128 stands for zero in the data rows.
Some points, one per row:
[137, 156, 165, 162, 112, 101, 136, 124]
[140, 167, 157, 175, 103, 102, 135, 130]
[143, 69, 157, 79, 101, 98, 118, 83]
[176, 79, 161, 53, 162, 78, 200, 98]
[168, 99, 145, 77, 147, 77, 202, 109]
[148, 157, 51, 171, 82, 163, 127, 173]
[125, 178, 106, 179, 116, 143, 131, 156]
[137, 146, 67, 154, 102, 158, 126, 160]
[83, 103, 136, 85, 181, 147, 111, 110]
[146, 69, 144, 104, 77, 109, 98, 146]
[138, 165, 75, 165, 101, 143, 136, 159]
[148, 114, 137, 97, 122, 97, 151, 71]
10 more points follow, each with its number after it:
[185, 72, 163, 54, 151, 68, 193, 104] 0
[96, 113, 128, 93, 177, 139, 120, 108] 1
[68, 119, 124, 109, 152, 147, 104, 127] 2
[146, 114, 163, 102, 152, 103, 151, 77] 3
[135, 187, 99, 186, 110, 140, 135, 155] 4
[150, 28, 162, 8, 166, 107, 148, 101] 5
[147, 183, 96, 200, 75, 131, 128, 154] 6
[150, 179, 99, 198, 78, 131, 137, 157] 7
[67, 132, 126, 144, 135, 178, 74, 144] 8
[144, 174, 116, 175, 119, 131, 151, 152] 9
Which of these numbered points is nearest to each point below by angle, seen from the average point of the first points? Its number follows each.
[92, 136, 115, 121, 156, 149, 109, 119] > 2
[48, 135, 122, 141, 146, 189, 67, 143] > 8
[96, 115, 126, 95, 175, 139, 120, 109] > 1
[145, 5, 153, 22, 145, 122, 130, 123] > 5
[151, 167, 126, 164, 143, 135, 160, 150] > 9
Here are 10 other points, each followed by its number:
[108, 122, 89, 155, 57, 162, 70, 175] 0
[133, 43, 151, 44, 143, 114, 144, 120] 1
[142, 88, 123, 118, 81, 122, 101, 151] 2
[137, 191, 85, 194, 89, 139, 128, 152] 3
[130, 138, 46, 151, 88, 161, 107, 154] 4
[104, 119, 109, 115, 153, 168, 91, 114] 5
[136, 164, 116, 163, 131, 140, 143, 152] 6
[151, 161, 157, 166, 127, 106, 150, 134] 7
[149, 175, 116, 185, 105, 130, 144, 157] 8
[93, 93, 139, 71, 190, 140, 119, 101] 9
The same question for these:
[149, 146, 159, 146, 129, 100, 153, 128] > 7
[131, 120, 160, 139, 82, 94, 111, 118] > 2
[152, 178, 111, 193, 97, 129, 142, 156] > 8
[123, 143, 31, 152, 91, 172, 103, 157] > 4
[111, 168, 121, 152, 150, 144, 124, 118] > 6
